Rows swapped in pairs by one turn or mirror: which row each one swaps with
The rows were stretched afterwards, more along some directions than others.
lak: 14.9 0.2 -1.9 21.5 13.2 5.9 -5.0 5.4 2.6 -2.8 -3.0 3.4 13.0 3.2 4.3 -9.2
Zumu: 20.0 7.3 -6.9 -4.6 2.1 24.7 1.2 -7.7 -5.1 15.7 -3.3 1.8 1.3 -2.3 5.0
 -5.9
buga: 21.1 2.6 24.2 8.3 8.3 -8.1 5.3 11.1 -9.3 -16.9 5.1 5.1 5.0 13.8 -11.1
 7.4
Zepa: 13.8 7.9 -20.8 -17.9 5.8 7.3 12.6 -7.0 5.4 2.0 19.2 -3.1 -9.9 21.1 19.6
 14.0
Zoki: 1.3 4.9 -1.2 -16.4 -26.8 -2.7 7.2 -1.1 -17.2 17.8 -5.3 -6.2 -12.0 -2.5
 2.8 18.8
Noned: -3.5 -1.1 -14.5 -11.5 3.2 -7.6 -12.6 -12.3 -4.5 10.2 -0.6 -10.1 -9.0 3.2
 9.2 12.0
zufo: 18.0 -4.3 -3.4 17.1 1.0 -1.3 -5.8 -0.5 -14.3 13.4 -22.9 -0.7 -2.7 3.1
 2.4 4.4
div: 2.5 -8.7 -15.7 -10.8 -6.5 6.7 -9.9 -1.5 -1.9 6.6 13.1 -4.6 6.4 2.5 5.8
 -4.3
puge: -16.2 -6.8 -1.9 -11.7 -16.7 -8.6 8.6 -5.0 2.7 7.7 -9.0 0.3 1.3 -16.5
 18.4 5.1
bug: 5.4 -1.2 14.2 -18.4 -6.7 19.9 5.9 -2.7 -6.3 14.6 1.3 -1.6 4.1 -18.2 2.1
 -6.4
Sal: 12.7 -13.5 4.1 0.0 -1.6 1.2 -5.7 12.9 1.3 -5.0 -3.2 -0.1 -16.6 8.5 -7.1
 17.5
mela: 2.8 0.8 -18.5 3.9 -1.3 5.1 6.8 -0.9 13.8 19.1 -17.2 -6.9 -4.0 -16.3 13.5
 -6.8
guv: 6.4 -3.5 1.3 -15.4 -22.8 3.6 -2.6 -2.1 -6.3 19.9 -15.1 -13.3 -9.1 -1.8
 -6.8 14.6
Nasak: 23.2 -12.5 -19.4 -9.3 8.2 21.9 -9.7 1.6 0.2 -3.2 11.4 6.3 -11.3 14.4 8.2
 -1.0
Beful: 23.0 13.2 -11.0 5.3 -4.8 17.2 15.9 -4.7 -8.7 17.8 -6.6 -3.7 3.4 -6.5
 20.8 0.4
pefof: 5.8 -1.1 13.6 -5.5 -0.2 -4.8 9.4 17.1 0.9 -7.6 0.2 13.4 -14.2 -1.5 -1.5
 13.2
vin: 2.1 3.7 -3.8 19.0 -8.7 -3.3 13.1 1.7 -3.8 7.9 -5.9 -8.1 31.6 -8.5 13.4
 -9.7
zuba: -2.6 -2.4 -25.0 -18.2 9.3 3.5 -9.1 -12.6 -2.1 12.4 1.6 -6.3 -1.1 -0.4
 2.6 -0.3
muvi: 7.6 -1.7 8.3 9.8 -10.2 -1.8 0.7 16.7 -1.4 -22.5 2.6 -1.4 -5.0 2.0 -6.8
 10.2
Dib: 11.2 2.9 -18.6 -13.5 5.9 14.7 -18.2 -5.2 5.1 13.7 8.8 -12.7 2.0 7.3 1.5
 -0.4
kibi: 35.1 -5.0 -10.3 -9.0 8.2 20.1 1.0 -1.2 -3.5 -3.7 17.1 -8.8 -3.4 20.1
 17.4 12.3
zas: 22.5 4.4 7.7 6.1 -1.9 12.7 21.8 -6.1 -12.2 -1.1 -1.8 4.8 1.6 11.9 9.1
 -1.8
buto: 6.6 -6.5 -0.6 20.1 12.2 -7.3 2.3 1.4 1.7 8.1 -19.2 -2.3 3.0 0.8 2.6 -5.9
ved: 9.3 -2.3 13.5 22.8 7.9 -6.4 3.2 -2.8 -14.5 -2.8 -15.5 -6.7 7.9 -0.1 3.8
 3.1
Nafel: 22.8 -0.9 -18.7 -11.1 19.8 15.2 -6.0 -1.2 12.2 -4.1 20.7 -2.8 -0.2 20.5
 14.5 10.1
Godus: 4.3 5.2 1.6 6.4 -7.1 -1.3 1.3 6.3 -8.4 -12.9 15.8 8.9 13.7 -1.7 10.0
 12.3
Bafod: 13.5 4.7 4.0 -12.2 -6.7 4.7 0.3 0.1 -19.6 8.2 -14.6 -11.9 -12.3 1.3 -7.7
 18.1
Bosu: -1.2 17.3 1.0 -13.7 -22.2 -0.4 4.4 3.6 -11.7 16.1 -6.1 -2.4 -1.2 -19.6
 -8.6 12.2
kofa: -4.4 -3.4 -0.9 -13.2 0.1 -3.4 8.5 -0.1 11.3 2.4 10.1 4.6 10.3 -8.6 21.9
 1.9
zuk: 28.7 -18.3 4.8 -6.8 5.3 21.3 -4.9 -0.4 3.2 0.0 -1.7 -24.2 0.9 10.3 -2.5
 0.3
Feze: 1.6 -14.5 13.8 -12.2 -5.9 11.4 1.4 2.4 -6.0 -3.2 0.0 -5.7 -4.8 -7.6 1.0
 6.1
Raf: 14.3 -8.0 3.6 4.5 10.1 -8.1 -2.1 11.9 -9.2 -18.1 -4.5 7.0 -16.0 13.0
 -0.5 19.9
Pato: 4.7 23.8 0.7 -14.9 -5.5 -2.2 4.9 0.2 -7.4 18.3 -0.9 -4.7 -5.0 -6.7 -9.3
 7.9
Fak: 24.7 -7.6 -16.0 -7.3 14.7 6.7 -18.3 1.2 -4.0 7.7 2.7 -19.1 -11.2 22.0
 0.6 21.5
sef: 7.6 -9.6 -5.3 -16.4 6.0 5.7 -10.9 -9.0 -0.9 -0.5 -4.2 -12.4 -21.9 -1.1
 -1.1 13.7
fen: 13.4 -7.8 16.0 9.0 -11.3 -9.6 11.9 11.1 -15.8 -11.0 -1.9 2.1 -2.4 11.3
 3.8 19.0
pif: 11.0 2.1 20.1 -25.8 -16.8 7.2 6.8 4.2 -11.5 9.8 -4.6 -5.8 -8.8 -2.3
 -10.6 13.1
gozo: -3.1 3.1 -6.8 -10.6 -28.3 -0.6 20.2 -0.4 -7.4 7.6 -8.7 -8.4 6.6 -6.3 6.8
 4.2
fepu: 8.2 2.6 8.1 10.4 1.6 -2.5 11.2 -7.4 -4.0 2.8 -23.5 -18.3 3.5 -11.3 4.6
 8.2
rup: 9.4 -12.8 1.2 -2.2 -7.8 4.9 11.3 13.5 -4.7 -19.2 7.0 2.4 -4.8 9.3 -0.6
 6.8
Fiz: 8.5 -6.4 -3.8 12.7 17.3 -5.5 5.7 -4.2 -4.5 -7.1 -6.0 -5.6 21.5 6.1 6.4
 -2.2
naze: 10.2 -11.1 -9.5 -13.0 8.4 2.5 -13.0 -7.4 2.2 14.2 -3.2 -18.8 -5.7 13.9
 -2.5 4.4
givub: -0.2 12.0 -4.5 -18.9 -25.7 9.3 -3.6 -8.0 -17.1 12.8 9.9 -3.4 9.2 -10.7
 3.9 10.6
Pivov: 22.3 7.6 -15.4 4.1 2.6 16.1 13.2 -0.8 0.5 10.4 -3.5 -15.4 16.7 4.7 16.4
 1.0
zare: 1.6 10.2 6.2 -3.6 -30.1 3.0 5.0 3.0 -9.9 3.8 -11.2 -14.5 0.8 -11.4 -8.7
 6.4
Vegob: 15.7 -3.6 17.0 -4.9 -6.8 -2.7 -2.5 12.5 -10.6 -15.9 9.1 -0.1 3.6 6.2
 -11.4 18.0

Nafel swaps with -> Zumu
Raf swaps with -> Bafod
kibi swaps with -> Beful
Noned swaps with -> ved
Zoki swaps with -> fen
Pivov swaps with -> Nasak
mela swaps with -> zuk

